Each row is where one point has got to under a steady rotation. How many ticks took it there?
The counts run from 0 to 255.
[ 23  12  27  19 -14 -21  23  12 -10  15   0  25  -2  -1  -9 -38  22  -2
   9 -31 -13   2   6  35  69 -23  -3 -11 -11 -12 -41] => 182
[-11 -12  17 -36  -1 -25  10  17 -17  38   7 -28  -5  30  -4 -51  19   8
  29   3   2  10 -10   8  46  -8 -14  33   7 -36 -40] => 233
[  0  24  29  22 -17 -14   0 -22   4  24  -1 -14  31 -21  -1 -29  43  18
  -9  10  11  -3  -3  29  65 -23  -4  23  10  15 -27] => 227
[  5  28   6   2   4 -11  18  -6   1   7  16 -28  16  -9 -27   0  29  18
 -12   4 -11  -6  15   0  67 -12 -26 -38 -22 -16 -14] => 137
[-17  -7  25 -42   4  -5   4  28 -14   1  18  -7  26  16  20 -61 -10 -18
   1   2 -10   9  27  19  35  18 -26 -12 -21 -30 -18] => 97
[  6  17  41  32  -8 -16   1  10   0   1 -10  15   9 -19  -6 -38  25  -6
 -10  -4   6 -25   4  23  57 -17  12 -33 -20  -3 -15] => 135
[ 37  -3  50  19  19  16  20  15  -1  11 -16  31  12  32  13 -36  19  20
  -5  15  -5 -26  -5 -11  30 -24  22  24  27 -14   7] => 15
[-22 -16  27   1  43  33 -13 -33   7 -19   3  10  24  33  11  -1 -27 -22
 -16  -1 -14  -6  31  22 -29  18   6 -31   0  22   2] => 31
[-16  17  17  21  -3  12   0 -42   2  27  28 -23  28 -36 -17  -6  85  -8
 -15  10 -18   0  19  12  24 -18   8 -14 -14  15 -10] => 176
[-22 -10  -2 -12  15  -4   2 -29  56 -20  15 -11  -1  16  -2 -25 -33 -33
   4 -42 -12   6  -1  12 -11   6  39 -10  15  19 -31] => 163
[ 17 -14  30 -43  22 -13  27  15 -15  -1 -23  -2   4  31  17 -32  10 -29
  21  18 -15  -4  13   4  37 -14  18  -8 -21 -52 -22] => 190
[ 33  -6  19  10   9   0  -2  -5  43   7  -1  16   4  41  -2 -22 -45 -13
   2 -29   7  -8 -28  10  -3 -23  42  20  62  15 -13] => 112
[ 12  16  18  18  11  -3  17 -37  51  30  23 -10   5  21 -25  20 -13  -5
 -14  23  -9 -33 -32 -11 -11 -15  47 -12  -2  29 -23] => 250
[ -1  -2  26   1  25  22  20 -17  23   7  26 -22  -6  46  -4  -1  -1  31
  -4  31 -21  -9  14 -40 -20  -8  26  27  34  -2 -19] => 199
[-25  16  21  40  -3  38 -10 -24   7  -5   2  -5  34 -28  11 -30  10 -18
 -48 -24  -7 -22  22  28  20   3   8 -28  -5  43  -9] => 38
[ 11   4  46 -13   8 -18  -3 -11  -6   5 -14 -14  13 -23  32 -36  41 -23
   9 -11  24  -9 -12  33  41   3 -13 -21 -22  19 -12] => 3
[-36  -4   7  10   5  22 -10 -27  11  39  30 -39  38 -13 -28 -32  55  28
 -18 -10 -24  10  22  28  60   7  -7  -6   8  21  -1] => 222
[-62   9 -22 -30  24   8 -13 -53  29   4  21 -28   9 -23   1  17  21 -32
  13  -1   1   7 -24  23 -20  21   6 -22  -3  41  -6] => 168
[-32 -22   8   0  43  16   6 -49  29 -20  35 -16  -5  12  -9 -13 -22  -3
  -9   0 -38  -3  44  11 -32  16  35 -41  -6  10  -1] => 32
[ 26   6  37  -5  20 -12  10   8  29  10  -2  24  -6  37  -9 -18 -11  -5
  12  -1 -24 -22 -24   1   5 -31  70  22  14 -13 -24] => 66
[-47  25 -18  26  -3   7 -10 -42   7  20  45  -5  13 -20 -37   1  14  13
 -13  -4 -39   2  21  24  39   4   2 -21 -15  53 -24] => 40
[ 19 -13  24   2  -5  18   9 -15  30  10   6 -19  16  30  14 -18  -2  45
  -2  19  10  -2   4  -7  23   0  16  46  71  17   5] => 107
[-14  11  20 -15  19  20   0 -23   8 -28  -4 -13  21 -38   4 -19  -1 -40
 -10 -10   5 -12  11  49  16  24 -15 -38  -6  27   8] => 216
[  7  12  15  16   1  16  22  -8  40  -2   6  19   6  33  -3  -5 -64 -14
 -16 -14 -28 -14  -1 -10 -26   2  30 -25  33  31 -15] => 205
[  6  -3  26  -8 -23 -12   4   6 -26  13 -11  -8  22  -9  15 -44  19 -23
  14 -11  14  -5  -1  47  44   3 -26   2   0   6 -17] => 50
[ 54   8  43  -7   1   2   1  -1  38  26   0   6 -10  40   6  -4 -23   1
   5  10   5 -20 -24 -16 -25 -25  40  31  31  13  -7] => 65
[-44  -8   5 -15  11  13 -27 -44  13  12  30 -30  23 -35  -8  24  49   3
   2  -2   9  -5   3  29   9  -1  25 -23 -39  18  -1] => 172
[ 41 -12  57 -35  19  14  24   4   2   9  -5 -14   0  46  26 -30 -15   7
 -14  42  -4 -28   0  -8   1 -12   8  -2  -8 -33 -14] => 193
[-17 -19  17 -50  24  -8  -1  -9   0  22  11 -45  24   5  -3 -31  20  21
   7  27  19  14   9  20  38  10 -24  31 -10 -10 -10] => 52
[-11  15  10  49 -10   1   1 -13   6  -9   9   8  22 -46   0 -23  12 -28
 -17 -16 -15 -16   6  31  36  -3   7 -23  -1  29 -21] => 42
[ 24 -23  55 -34  29  11   9  12   6  -8  -7  15  23  44  34 -24  -8  14
  29  12   8   2   0   3 -13   8  37  31  21 -26   8] => 240
[  7   6   7 -17  39 -17  18 -16  33   0   8   4 -16  38  -4   7 -33 -36
  17  -9  -4 -25 -27  -1 -27  -8  65  -3   1 -17 -12] => 70
[-31   5  15 -32  26  17  37 -18  30  -1  11  -7 -24  47  -8  -9 -36 -22
   4  -6 -26 -17  -1   9 -35  18  26 -27 -10  -4 -25] => 28
[ 21  28  36   0   1 -15  16  17  -3  38   1 -26  27  -7 -13 -15  23  12
   8  27  17 -12 -23  -9  69  -8  -1  -6 -27 -10 -30] => 184
[ 11   9  -3  20  21  10   7 -21  21   8  15   4  -6  40 -20 -11 -35   4
   6  -4 -46   1  19 -19 -25  -6  45  -7  24  -2  -5] => 202
[ 21 -23  56 -13  17   7   5  18  -1  30 -18  13  29  27  24 -45  20  15
  39   6  10 -16  -5  -3  23 -13  18  46  45 -19   4] => 58
[  4  -1  27 -22  21 -19  35  -2  33  -2  12 -14  -8  66 -17  10 -45 -11
   3   0 -35 -17  10  -8 -29 -14  21  -8   0  -7 -38] => 24
[  7  20   3   9  16  -6 -12 -14  28   8  14   5 -28  21 -24 -15 -35 -22
  11 -25 -35 -20 -14  -9 -13  -1  57 -32  -1  14 -18] => 252
[-29   8   5  25  -6   0   0  -3   5   7   8  -3  30 -26 -24 -56  19 -30
 -12 -50 -20   5  20  34  55   9 -12 -31  -3  15 -37] => 43
[ -2   3  23  -8  -7 -15   4  11  -8  16  -2  -8  13 -18  -8 -48 -10 -20
  -2 -11  -4   1  18  45  67  27 -26 -22  11 -15 -42] => 93
[ 24  16  52  21  11   7  38  15  12  19   4  -8  10  26   2   0 -32  22
  -3  23   6 -34  -5 -22  28 -18  32  21  28  10   0] => 18
[ -4 -14  25 -37  17 -13  17   9   5  14 -11 -52  17   6  20 -21  -3  22
  -6  26  19   4  13  21  38  -2 -36  17  -4 -25   6] => 99
[-20  13 -10  13  17   2   3 -32  45 -15  13 -11   9  41 -34   9 -34 -14
 -14 -30 -32 -16  19   4 -12  -1  20 -29  20  12 -21] => 206
[ 24  22  29   3 -28 -32  24   4   7  27  12 -14  18   3   1 -13  20   5
  -7   8  35 -14 -28  15  65  -9   6  27  21   8 -19] => 231
[  1  24  -1  -1  31  -3  28 -22  42   4  23 -42  -4  41  -8  17 -57   5
 -14  33 -12 -32  -2 -22 -12   2   9   0  11   1 -10] => 25
[ -6  16  13  35   2  20  -2 -19  -3 -14   1  31  13  -7 -10 -21  16 -18
 -23   3 -34 -27  19  24  25   1  18 -43  -8  16  -8] => 85
[-34  -8  19  24  -3  16  -1 -25  27   1  35 -14  14 -34 -29   1  32 -11
 -26   5 -28 -11  32  13   6  -8  23 -63 -27  12  -4] => 83
[ 22 -22  37 -32  22  18   6   7  14  18   9 -38  12  37  14  -8  26  14
  10  18  -7   4   1 -13  -4  -6  38  37  26 -23  -9] => 241
[ -3   8  29  32 -16   7 -12 -11  -9  21 -10   2  24 -25   8 -34  47  -3
 -18  -4 -16  -6  16  29  53   4  -4   2   1  26 -16] => 224
[ 10  -1  35 -19  23  -7  22  25 -19   0 -26 -27  25  29  36 -38 -11   6
   5  14   1 -19  16  16  50  -4 -14 -11  12 -18 -13] => 143
[-22  24   5  -4  14  10   2 -38  52 -42   8 -14  11 -26  25  -8 -32 -39
 -20   1  26 -10  -8  31  -3  17  -3 -29  -7  35 -21] => 212
[  5  -8  38 -32  19  10  13   9  16  23  -1 -35   1  41  17  -5   6  26
 -12  50 -27  -4  38 -32  -6 -10  17  21   0 -46 -10] => 195
[ 21  -7  43 -19  25  13  15   9  11   9  15 -31  12  47  29 -12 -28  29
  -5  51   8 -34   3   2  18 -16  -4  10 -27 -14  -9] => 192
[-13  28  29  29 -24   1  -9  -5   2   0  -5   2  11 -10 -13 -52   5 -20
 -26 -14 -10  -9  19  28  56  -7  -3 -39 -21   9 -34] => 89
[  1  19  20  25  18 -11  12 -25  35 -23  -2  -1  -1  12  -1  -8 -32 -39
  17 -10 -14 -21  -3  23  -7  -8  32 -41 -33  27 -14] => 255
[  9  28  31  41 -21 -18  10 -10  -8  20   6 -23  -7 -23 -13  -1  39  -3
 -24  20   1  -9 -13  -1  47 -17  -9 -21 -20  12 -10] => 134
[ -2   5  -7 -19  16 -12  14 -25  59  30  26 -34 -10  49 -28  14 -24  -2
  24 -15   4   0 -24 -10 -22  -7  33  11  25  43 -18] => 114
[ 19 -35  67   5   4  23  15  10   5  21 -15  -2  32  34  37 -27 -15  -1
   3  10   1  -4  11  17  28   3  19  35  54 -13  -5] => 104
[-23  15   3 -22  22  13 -22 -43  24 -17   2   0  13  -5  18 -31  -7 -52
  -7 -25  10  -6 -33  35 -18  20   7 -27  11  42 -14] => 166
[ 15  -1  23 -44  19 -31   7  -5   9  40  20 -30   2  18  18 -10  13  24
  16  22  15  -5 -34  -3  32 -14  -1  34  -1 -33 -33] => 234
[-18  23  11  14  16   4  -9 -42  17   6  21  -1  16 -27  -1   4  55  -3
 -12  27   3 -11 -14  32  -3   4  31 -28 -22  24  11] => 126
[  4 -21  47  -2   8  45  21   9   4   0  -6   2   5  32  18 -49 -20  14
 -20  14 -33 -22  40   0   9  16  17   6  48 -24  -6] => 151
[-32  18   4  33  -5   6 -10   7  -9   9  -1   3  10 -11 -41 -24  30  -4
 -24 -12 -47   2  40  15  34  -9  13 -29 -12  12 -38] => 86
[ 11   9  44 -14  16  19   1   6  -6  39  11 -25   5  22 -14 -22  44  42
   4  25 -16   3  14 -29  10 -23  10  27  14 -32   6] => 13
[-36  -4   8 -15  18  10   1 -23  12 -30   6 -21   5 -12  -2  -5 -12 -34
   5 -25 -13  -7  24  27  -6  17  25 -48 -11  24 -18] => 213
[ 32   0  26   1  -6   3  20  15  28  33   9 -22   0  56 -20   3   4  39
 -17  23 -24 -15   0 -35  -2 -25  41  12  10 -38  -4] => 17
[-10  -1  23 -21  10 -30   3  12 -20  37  -5 -11  16   0 -20 -46  31   4
  11 -24   9  17   7  11  68  -3   4   7  10 -23 -42] => 229
[ 35 -25  48 -18  17  13   4  19  -6  24  -7   6  -6  38  14 -37  35   9
   2  12 -18  -6   4 -16  24 -10  27  17   9 -35  -5] => 12
[-28  14   7  -9   0 -31   2 -16   6  21  23 -54  15 -10 -18 -28  17   5
   6  -2  26  11  11  30  68   3 -24   0 -11   0 -17] => 48
[  4 -19  55 -19  11   5  -6  17  -1  18  -8 -16  14  18  36 -23  36  16
   3  56  21  -5 -11  26  13   0   6  30  29  10  19] => 57
[  4 -14  23 -11  28  19  -3  -6  36  21  19   4  -8  41  -7 -14  13   4
  11  20 -28 -10  16  -5 -34   4  70   1   4  -8  -7] => 245
[-43  14  -2  26  17  -8  18 -62  44  -7  27 -44   8   3  23  15 -20 -17
   1  -2  -1 -12  -1  24 -10  24  -4 -36 -26  32 -28] => 211
[ 20  19  55   3   5  12   5   4  -7  22  -7  -3  14   9   3 -15  20  44
 -12  26  12 -45  -3 -21  33 -26  21  -2   4 -18   7] => 14
[ -2   2  30 -24 -10 -34  24  24 -12  21  16 -54  28   1   9 -20 -13   4
  -1  25  11   1 -13  33  69  -5 -44   9  -8  -6  -5] => 95
[-12  -5  24  14   5  22 -16 -12 -20  25 -14  -1  32 -46  10 -32  26 -20
 -22   3  10  -2  11  48  20  29  12 -22  -9  36  11] => 220
[  8 -20  42 -16  -4  37  -7   3   6  24   3 -35  12  21  11 -20  -7  42
 -18  47  -5  -3  -4   6  24  15 -12  43  28 -12  22] => 103
[-12  10  21   9  -1 -19  -1   6   9   2  20 -16  21 -22   0 -43   4 -40
   7 -26  19 -14  13  41  58 -13 -17   1  -6  12 -34] => 46
[ 41  -8  52 -38  20  -1   3  17   8  27  -4   1   9  27  20 -39  -5  -9
  11  14  19  -7 -22  21  19  -4  25  24  13 -14 -18] => 236
[ -6   7  19 -17  42   9   2 -32  25 -20  -7   4  12  -5   3 -11   7 -46
  15 -24  -7  14 -14  30 -23   2  52 -25 -13  37 -20] => 120
[ -9  33  17  30  -1  -3  -6 -17 -13  -4   5   3   2 -21 -21 -26  38  -5
 -13 -21 -30  -9  19  14  58 -14  27 -35 -34  -2  -8] => 132
[ 22  23   8 -29   0 -27  29  19  -3  36  14 -28  -1  24  -2 -27  24  20
  27  21  12 -15   0  -4  45 -33  -2   4 -13 -49 -35] => 187
[-11 -11  -2 -32  35   6  -1 -60  42  -6  20  -9  -2  -1 -21  -2   6 -22
  13   6  -6   7 -21   9 -26  22  35 -22 -27  11  -6] => 121
[  8  37  22  31 -21 -18  22   0  -7  10  19  -8  23 -10   3 -24   3 -15
 -16  22  23 -27 -12  22  70 -18 -22 -42 -39 -22 -22] => 138
[ 24  24  47  29  -6 -13  16  -6 -19  13  -3  -3  28  -4   8 -34  32  10
 -10   6  11 -16 -22  22  63 -20   1  -4   1   0  -5] => 181
[ -1  22  14  41   4  14   6 -45  16   6  23  -2  13 -37 -10  -4  57  -5
 -16  18  -5 -30  -3   9  25 -21  22 -15 -30  12  -5] => 130
[  8   5  14   2   1 -11  -9 -13 -12  -9  12   3   7 -12 -14 -51  32 -35
  28 -29  -6  18 -14  26  61  -7  10 -42   1  12 -33] => 0
[-36  33  -5  28 -24 -23  16 -24   6  19  30 -29  25 -29 -39 -20   4  -4
 -26  -3 -24   0   6  24  49  -3 -19   5 -11  18 -32] => 44
[ -6   0  16  35 -15  11 -14 -23  -3  16   5  -8  18 -38  15 -19  54  -2
  -7   3  17 -11  -6  39  48  -4   8   4   5  14 -16] => 177
[ -6  15  16  54 -12  22   3 -37  18  -8  16   3  21  -4  -7   1   4 -13
 -25  20  -6 -54  25  29  31   5  16 -49 -34  28  15] => 84
[ 19  -3  32   6  14  36   5 -18  24  -1   4  23   0  34 -21   8  -8  -3
  -9  16   0 -28 -23 -14 -24 -17  59   4  12  30  10] => 247
[-16   5  25   9   9 -15  12 -15  45 -17   4   0 -12  21 -14 -12 -37 -46
   0 -37 -18   8  -7  21 -20  22  25 -38   2  35 -29] => 209
[-16   1  10   9  14 -13  29 -35  35  21  19  -2   6  28 -23  -5 -40  -2
  -6 -11 -17  -4 -25  -9 -14  18  30   0  37  28 -15] => 160
[  7  19  17 -20  23  -4  25 -30  59  18  30  -8  -5  18   9  20 -18 -21
  -4  21  21 -36 -40  -1 -26  -9  17 -17 -14  20 -21] => 72
[-21  22   0  27  -1  -7  10 -41  60  -9  27 -15   8  21 -26  21 -54  11
 -29 -13 -15 -19   2   3 -18  -5   6 -12   4  33   1] => 207
[  1  18  25  14  12  13  20 -33  -7   2   0   8  -7 -26  21  -6  61 -23
 -10  22   6 -18  -7  37  -4  12  40 -49 -29  25   6] => 127
[ 23   4  23 -39  -5 -13  15  30 -22  10   3   6   5   4   1 -36  15  -1
  16   1  -2   5  -7   7  55  -7  -2   1   8 -32 -52] => 186
[-14   4  28 -10  -3 -22   6  -1  -7  10   3 -22  30 -19  20 -44   5  -8
  -6  17  22  -9  -9  55  68  -1 -34  -1 -12   6 -11] => 49
[ -7 -32  39 -30  22  12   3   5  -3   6  -1 -13  29  24  20 -41   5  11
  -8   2  12  -4  28  14  44  14 -14  30  19 -25 -10] => 101
[  8 -37  27 -29  24   8   0   7   9  17   3  -5   3  48   4 -46 -26   5
  -1  -7 -28  21  53   9  19  23  13  28  55 -15   0] => 105
[-53  -5  -5 -30  32  19  -7 -43  26 -17  39  -8  -6   8  10 -23   5 -45
  17 -30 -25  10  -3  30 -18  18  20 -21   4   6  -6] => 167
[-31  21   2  -5  38  14 -16 -45  21  -5  32 -24  -6  -8  -6  17  23 -17
 -10  28 -21 -35  30   4 -19   2  27 -49 -26   1  14] => 79
[ 16  12  40  23   2   3   9 -11  41  11  15  -3  27  17   0   4 -24  10
  -7  12  10 -15 -29 -14 -27  -1  38  36  57  44  -5] => 111
[ -3   4  13  11   8  25 -23 -15  -6  20   1  10  25 -34   0  -2  52 -23
 -16 -24  -5   8  -1  34  15  16  24 -17 -25  19 -15] => 174
[ -9 -18  28   0  22  39  17  -5  23  23  12  -6  13  56   3 -11 -15  16
 -11  13 -42   6  18 -21   5  20  23  17  43 -18  -8] => 152
[  2   2   9 -13  22 -15  16 -22  45  18  16  11 -28  46   1 -10 -26 -12
  20 -35 -31  14 -15 -19   3   4  54  17  43  10 -16] => 113
[  7 -21  39 -27   2   9  -7  13 -16   8   1  -4  38  -3  32 -60  42  -4
  11  -3  16   0  -6  37  37  -9  -6  34  -2 -13  -7] => 54
[-26  28   2  43  -6   3 -15 -33  11   3  10 -28  37 -31 -17   0  23  -7
 -30   0  -4  -3   5  26  43  11 -14 -34  21  44 -13] => 41
[ 13   2  18 -10  25 -18  15  -4  30  22  22 -10 -11  56 -27   7 -13   3
   9  -5 -19 -19 -21  -7 -16 -24  35  32  23  -1 -22] => 67
[ 44  -1  60   3   1   8  18   7  14  -6  -6   8   1  45  14 -23 -29  16
  14   1  -9 -25   8 -24   5 -24  32   2  42 -11 -15] => 19
[ 15  -8  32  -9  20  -4  20  -6  13  34  17   8   0  46 -10  -3  30  26
  10   8 -14  -1 -27 -21   0 -26  55  21  41  -6 -16] => 63
[ 33   0  58 -19  26 -17  34  34 -15  -6 -24 -25  23  27  21 -24  16   4
  -6  25  28 -24 -19  26  31 -17   5   0 -15 -32  -8] => 189
[  9 -12  41  -4  13  26   6  -1  18  25 -12   8   6  42  24 -35 -17  16
   5  -7   1  -4  10 -10  -9   9  32  39  76  20  11] => 108
[-32   4  17   9  -1  21  -4 -29  21   0  23 -36  25 -31   1  -3  31   4
 -15  29  -2   3   3  28  35   6  -8 -36 -17  37   6] => 219
[-34   8  24 -11  27  23   2 -35  11 -36   0 -20  -2  26  20  10 -52 -21
 -17  19  12 -24   1  24 -43   8  23 -41  -8  15  14] => 30
[ -8 -18  42 -27  27  28  14   8   6  11  -1 -20  16  51   7 -31  -5  16
  -3  36 -25   1  40  -3  23  25 -11   7   2 -32   1] => 148
[  6 -29  10 -16   2  24  -7 -10  16  44  14 -34   7  40  -7 -10   4  45
 -17  25  -1   0  11 -13  11  -1  14  54  46  -6  -4] => 106
[  1 -17  -9 -40   8 -11   3  19  -7  21  17 -27  26   5  -5 -49  11  -4
  17  -9 -19  12   9  13  60  12 -18   2 -12 -29 -30] => 51
[ -1   1  34 -11  14 -32  17   4  -1   4  17 -36   3  25  -7 -14 -10   8
  -7  31   5 -10   5 -15  57   5 -15 -14 -35 -39 -25] => 141
[-57  15  11 -19  12  33 -17 -31  11 -16  39 -25  24 -21  -8 -18  41  -7
  -9  -4  -9  23  23  31  18  30 -13 -37   0  22   4] => 218
